128 stands for zero in the data rows.
Some points, one per row:
[177 105 123  39 179  91 174 191 182 115 225  91   0 152  58  61]
[176 124 152  58 143 126 176 195 166 120 200 114  29 157  59   5]
[157 132 171  70 122 153 158 195 151 120 178 100  40 154  55   0]
[149 102 143  94 121 139 114 191 147 160 129 109  88 151  79 102]
[147 121 128  98 120 127 135 164 119 147 132 119 135 141 110 115]
[122 127 112 117 125 118 146 131 100 111 130 124 168 124 138 176]
[ 89 133 109 167 114 122 123  95  95  90  94 148 215 102 180 226]
[ 71 143 134 202 118 137 115  72 101  57  64 179 255  88 226 193]
[ 60 151 159 209 121 156 104  50  73  29  55 188 255  80 214 178]
[ 47 145 164 230 104 167  77  56 101  57  29 182 255  66 235 199]
[ 55 145 163 235 105 168  73  46  92  70  24 185 239  82 216 166]
[ 72 140 164 227 104 168  71  56 107 107  39 165 213  89 201 157]
[ 90 136 156 203 115 165  88  73 106 137  68 159 186 110 176 129]
[111 129 132 178 119 154  97  87  99 175  81 152 161 124 147 131]
[137 132 125 137 119 143 114  94 100 190 116 137 122 128 127 106]
[157 129  90 118 126 112 132 116 132 210 144 111  90 149  93 127]
[172 117  89  91 138  95 139 139 163 201 181  96  56 149  93 129]
[172 117  79  43 159  84 163 160 165 176 211  77  36 163  78 125]
[183 124  69  21 173  77 197 172 161 133 229  89  18 161  67  84]
[179 136 106  25 166  82 208 182 174 113 248  70   6 154  51  61]
[178 118 125  27 176 100 179 197 168 112 227  88  13 156  53  45]
[170 114 145  61 158 112 157 204 183 121 200  90  12 159  49  49]
[164 115 161  67 139 140 147 201 172 120 178  93  23 155  52  26]
[158 118 173  78 128 149 146 205 157 136 173 104  45 159  54  39]
[164 106 169  89 125 149 116 198 157 143 151 105  65 147  71  55]
[153 112 153  98 114 142 120 196 163 158 142 104  65 156  67  85]
[154 110 155 100 110 142 128 189 149 158 135 114  80 149  79  75]
[157 115 156 100 112 139 138 182 136 160 143 121 102 144  88  84]
[145 115 136  96 117 133 144 174 122 154 134 125 107 146  88 108]
[136 123 129  94 110 128 139 159 116 144 135 106 112 132  98 130]
[135 122 112 102 128 122 145 150 111 129 130 125 145 136 123 136]
[127 109 103 116 129 119 117 143 111 132 114 130 173 129 148 194]
[114 115 104 127 133 115 111 129 113 117 110 123 186 124 162 208]
[111 138 117 158 113 119 124 104 106  93 115 137 199  99 177 207]
[ 93 130 129 185 110 126 116  89 101  83  89 169 227  91 209 211]
[ 76 135 134 186 116 139 105  73  75  66  68 173 253  84 209 222]
[ 68 130 141 192 132 151  85  77  94  46  52 177 255  72 238 210]
[ 62 147 152 226 120 155  81  53  97  43  39 195 255  79 234 183]
[ 54 146 153 223 121 163  80  59  86  49  27 190 255  79 228 187]
[ 52 140 168 246 106 163  80  56 109  72  29 194 252  84 227 196]
[ 56 145 157 234 106 169  84  47  87  74  29 186 240  88 203 165]
[ 68 156 163 235  96 170 103  48  81  94  49 192 218  92 186 143]
[ 77 140 153 225 104 168  84  58  95 121  50 172 209  98 182 140]
[ 91 142 151 195 111 163  98  71  94 140  68 158 184 115 167 127]
[108 131 133 184 117 153 101  79 105 166  78 149 165 126 147 123]
[125 136 128 156 115 141 104  92 110 192 108 118 133 134 121 122]
[150 144 117 141 110 121 142 106 119 207 142 121 109 139 107 104]
[154 134  97  94 132 113 144 122 121 199 163  94  78 148  84 110]
Then 12 other points, each followed by its number:
[170 129  87  56 159  98 162 140 134 170 192  85  44 156  77  93] 0
[182 124  85  57 152  85 168 151 147 178 211  94  43 151  79 109] 1
[177 113  81  53 158  72 169 167 185 162 222  86  14 162  72 129] 2
[187 113  85   4 199  81 173 185 168 111 231  67  19 161  64  70] 3
[180 120 114  34 172  91 180 193 182 113 226  84  11 156  59  53] 4
[176 119 141  51 157 104 164 199 189 113 217  79   7 152  53  49] 5
[169 114 146  66 145 119 159 205 184 131 198  87  18 148  47  66] 6
[172 123 168  68 136 133 155 199 175 119 191  95  19 148  57  23] 7
[165 112 168  75 132 147 146 202 163 126 170 112  35 152  64  26] 8
[165 111 164  92 126 147 132 203 175 140 156 113  56 152  79  35] 9
[159 112 169  79 121 151 121 188 130 142 152 107  79 143  72  69] 10
[149 106 147  73 127 143 121 181 126 147 134 112  97 142  96  91] 11
Which two of these numbered points are nearest to each point below, ignoring the 2 directions in which the first points spread most? Their numbers follow each, nearest first.
[174 115 123  38 170  93 171 194 189 114 226  75   0 154  50  69] > 5 4
[ 71 134 139 193 127 148 100  70  74  50  54 191 255  83 227 202] > 8 7
[154 124 168  80 113 150 140 192 131 141 156 113  74 146  76  57] > 10 11
[190 131  91  29 177  75 194 185 173 114 236  76  14 162  51  76] > 4 5
[ 69 140 124 204 115 128 111  76 102  66  70 160 232  92 196 236] > 6 8
[183 118 125  43 169  91 164 199 196 117 221  67  13 152  60  63] > 5 4
[110 134 108 132 105 115 135 119 102 118 118 118 176 119 148 203] > 10 11
[150 129 158  77 110 148 148 186 130 146 153 112  82 153  76  56] > 10 11
[ 94 123 117 164 122 124 101 101  98  83  85 139 219  94 194 236] > 10 11
[141 108 130  85 127 136 124 179 119 154 128 115 123 141 105 113] > 11 10
[ 56 146 148 210 129 171  77  49  73  56  22 179 247  89 207 150] > 3 4
[ 80 153 142 201 111 164  99  56  81 109  48 164 196 111 172 119] > 0 1
[195 129  89  25 179  76 191 183 174 111 236  80  10 153  59  67] > 4 3
[173 130  74  48 162  89 178 147 145 168 204  88  35 163  69  99] > 0 1
[174 121 176  62 138 142 149 211 168 117 194  88  32 145  60  24] > 7 8
[177 116  90  52 154  85 168 160 150 182 214  98  45 160  82 123] > 1 0
[109 135 155 196 103 153  98  76 109 169  89 157 154 119 154 126] > 1 0
[128 117  98 112 134 119 125 135  88 113 110 140 197 125 162 179] > 11 10
[ 98 128 153 166 119 165  82  71  88 152  79 139 161 115 154 116] > 0 1
[132 114 120  84 118 130 121 171 120 156 126 108 125 145 107 140] > 11 10
[170 117 163  63 141 137 146 201 170 117 186  90  18 141  57  24] > 7 8
[183 126 111  32 166  82 191 183 182 116 236  82   9 158  63  50] > 4 5
[115 135 107 140 128 117 136 115  95  92 113 137 205 115 169 192] > 10 8
[180 120 108  42 170  82 180 192 195 121 232  72   6 153  55  78] > 5 4
[151  98 141  80 132 141 109 181 130 148 127 102 101 140  88 110] > 11 10
[ 92 120 113 169 128 125 109  96 105  82  80 155 232  98 206 221] > 9 8
[ 68 139 138 205 102 134  97  67  97  65  63 162 239  79 213 227] > 6 8
[188 127  97  36 169  77 189 185 184 118 229  84  12 157  61  68] > 4 5
[138 141 119 121 122 134 132  93  98 184 130 118 107 138 108  88] > 0 1
[100 144 152 207  98 160  87  64 102 145  69 161 177 108 171 113] > 1 0
[ 54 142 157 232 110 159  65  56 104  48  31 186 255  74 232 208] > 6 5
[143 123 152 104 105 133 144 175 128 159 149 117 106 144  88 116] > 10 11
[154 113 148  67 127 148 134 193 127 138 137 116  84 155  85  50] > 11 10
[ 97 127 124 178 110 120 103  98 102  94  93 141 221  92 191 238] > 10 6
[175 127  85  85 141  96 171 139 141 202 189 112  68 154  84 117] > 1 0
[189 109  75  15 184  85 164 173 169 144 222  82  32 155  87 100] > 3 4
[174 124 173  80 129 131 161 201 179 128 198  99  26 152  53  34] > 7 6
[183 141  81  26 165  74 201 172 174 118 244  73   4 160  50  68] > 4 5
[ 60 142 132 193 131 154  81  56  81  31  34 171 255  72 224 191] > 3 8
[171 126 158  46 151 127 160 201 162 108 204  87  15 154  47  23] > 7 4
[185 122  72  40 166  72 172 173 185 144 224  79  16 160  77 103] > 2 1
[154 124 111 135 120 121 127 107 135 205 141 123  91 135 107 116] > 1 0
[129 116 113 103 122 120 129 146 104 139 124 124 164 133 137 174] > 11 10
[ 89 136 115 185 122 120 110  84 106  71  79 141 223  96 188 231] > 6 9
[ 52 161 142 192 131 161 100  48  59  13  35 184 254  87 213 147] > 3 4
[153  94 137 100 128 133 101 196 156 167 122 114 110 151 101 138] > 11 10
[180 109  74  52 163  77 162 165 178 169 213  95  29 163  82 120] > 2 1
[ 87 161 153 199 104 168 115  55  84 113  70 166 188 104 169 105] > 0 1
[141 128 136 101 104 131 154 173 127 158 143 116 101 145  82 106] > 10 11
[ 68 126 146 233 121 163  66  63 107 105  21 186 226 104 204 176] > 2 1
[176 123  70  46 162  69 186 166 174 165 224  74  25 166  57 130] > 2 1
[ 60 142 147 222 126 164  76  49  75  40  23 198 255  78 221 173] > 3 4
[121 116 107 100 134 126 120 138 102 110 120 120 178 115 162 180] > 11 10
[152 126 118 123 122 123 127 118 135 205 146 113  94 136 117 113] > 1 0
[107 126 113 131 131 128 106 109  89  80  98 133 218  95 196 203] > 10 11
[ 53 142 166 207 123 176  83  50  74  44  34 197 252  82 225 152] > 3 4
[185 115  81  48 164  73 174 171 176 163 222  92  32 159  78 124] > 2 1
[174 123 149  76 145 105 168 198 202 119 212  74   5 148  45  58] > 5 6
[178 116  73  42 164  72 174 171 176 166 223  87  27 172  70 124] > 2 1
[149 116 160  85 110 148 140 185 138 147 147 118  65 150  72  58] > 10 11
[187 115  84  29 180  72 184 183 185 128 226  84  13 162  72  84] > 4 5
[ 50 153 152 207 124 164  91  45  73  27  30 186 251  77 221 164] > 3 4
[ 75 131 113 201 118 118 119  92 118  81  76 152 224 100 196 240] > 6 9
[ 68 135 154 231 121 167  57  60 105  77  19 187 251  92 227 165] > 9 8
[161 129  98 107 130 107 146 123 150 200 173 103  68 147  93 103] > 1 0
[ 64 171 158 212  89 170 116  47  71  98  59 176 201 103 174 117] > 0 1
[181 138 104  26 167  79 210 181 181 120 253  78  12 160  62  53] > 4 5
[ 73 145 158 221 117 170  82  54  92  81  40 178 215  96 198 123] > 3 4
[ 85 136 130 173 124 141  99  78  76  52  68 172 255  82 222 201] > 8 10
[ 87 143 155 207 112 167  88  58  88 116  53 169 200 102 182 114] > 0 1
[143 110 145  86 124 138 130 183 129 161 138 116 108 153  90 103] > 11 10
[164 109 158  51 155 140 140 210 164 119 182  94  34 160  59  22] > 8 7
[116 132 108 150 107 117 127 117 101 112 111 133 192 107 163 204] > 10 11
[170 122 133  14 177 108 172 200 168 100 225  71   8 163  48  24] > 3 4
[187 123  92  58 156  67 194 173 200 140 231  96  18 166  73  85] > 2 4
[ 91 138 110 163 115 125 106  94  92  79  85 149 229 101 199 215] > 10 9
[130 103 110 117 125 119 128 148 117 137 117 141 157 134 142 188] > 11 10
[168 119 163  64 142 140 164 202 173 114 192  98  26 154  53   9] > 7 8
[131 112 116 100 121 123 122 158 110 141 122 114 145 136 123 157] > 11 10
[172 128  61  37 169  67 192 169 174 145 223  73  12 176  50 114] > 2 0
[179 128 123  40 171  97 190 197 180 106 225  84  10 158  49  35] > 4 5
[181 122  83  24 176  75 192 178 177 120 234  76   7 161  59  73] > 4 3
[ 60 151 165 213 103 175  84  47  84  85  39 178 220  89 205 136] > 0 4
[155 111 160  70 128 151 136 197 153 128 152 111  44 158  70  24] > 8 9
[176 135  74  53 149  89 178 139 137 175 203  91  45 160  70  93] > 0 1
[ 61 145 149 228 120 165  85  48  80  65  20 194 248  96 209 153] > 3 4
[106 138 110 160 119 120 123  97  90  93  98 148 223 103 186 196] > 10 9
[172 121  95  33 164  88 184 181 176 116 209  81   6 156  51  48] > 4 3
[ 91 122 118 188 114 121  92  99 122 100  81 152 234  98 208 247] > 9 6
[119 144 135 192  98 142 106  81 120 182  95 139 138 122 136 128] > 1 0
[ 60 140 130 204 118 146  88  60  85  46  38 182 255  78 224 207] > 8 7
[179 121  72  40 163  70 188 170 169 153 223  85  22 167  66 112] > 2 1
[174 119 139  47 156 113 165 203 176 117 209  86  16 145  56  47] > 7 5
[ 73 149 151 222 112 167  92  58  93 104  46 175 210 107 184 129] > 0 1
[178 122  89  65 148  85 163 154 160 191 207  92  49 157  85 127] > 1 2
[173 115  89  91 146  98 135 135 150 202 175 110  67 154  96 119] > 1 0
[180 123 101  48 161  81 177 189 195 120 218  72   2 150  53  78] > 5 4
[ 97 127 121 166 122 128 103  96 106  81  89 149 221  90 205 221] > 9 10
[ 73 148 146 209 109 145  98  62  94  47  58 183 255  68 232 196] > 7 8
[136 108 125  95 128 126 118 168 117 142 124 110 119 139 107 145] > 11 10
[ 77 129 121 186 125 136  99  72  92  49  56 175 240  88 219 205] > 8 9
[ 70 147 125 203 119 140 109  68  88  51  53 184 255  86 218 205] > 8 7
[162 113 171  87 116 153 133 202 153 145 158 107  64 142  70  51] > 10 9
[150 107 145  94 123 136 124 180 139 155 133 112 102 140  96  96] > 11 10
[184 118  81  33 172  75 183 176 178 132 231  91  16 164  65  82] > 4 3
[174 109 113  42 176  86 176 199 192 127 224  83  11 161  58  80] > 5 4
[180 113  85  82 143  84 146 148 166 195 192  93  46 149  84 145] > 2 1
[186 113  92  40 172  73 182 186 191 145 233  90  23 162  76  97] > 2 4
[181 131 114  23 177  88 186 195 181 104 239  70   5 156  57  49] > 4 5
[ 73 136 163 210 115 174  83  54  84 104  44 184 217  98 197 136] > 0 1
[ 97 129 115 169 129 126 106  97 106  71  85 150 233  93 206 217] > 9 8
[ 70 160 165 213 107 173  95  41  65  75  42 198 236  94 209 107] > 3 4
[155 115 157  89 112 146 126 189 147 146 144 111  61 152  67  62] > 10 11
[120 112 109  94 132 124 125 148 102 134 121 106 150 135 118 183] > 11 10
[168 131  96  98 137 105 149 129 140 198 173 109  69 152  92 109] > 1 0
[143 133 129 181 107 127 121  98 132 212 121 147 123 134 127 130] > 1 2
[135 115 114 104 117 121 127 162 124 150 124 118 124 137 111 157] > 11 10
[ 95 151 118 172 102 122 124  88  92  82 100 137 223  94 184 203] > 10 6
[149 121 121 125 122 121 124 116 131 214 148 116  90 136 111 128] > 1 0
[133 117 133  88 112 132 124 171 116 154 132 105 131 133 115 144] > 11 10
[111 119 114 128 126 123 124 124 100 111 118 132 191 117 162 204] > 10 11
[177 111 131  39 170  99 159 194 183 112 216  77   6 150  56  56] > 5 4
[ 58 154 146 235  99 151  88  55  93  51  36 185 255  68 221 217] > 6 7
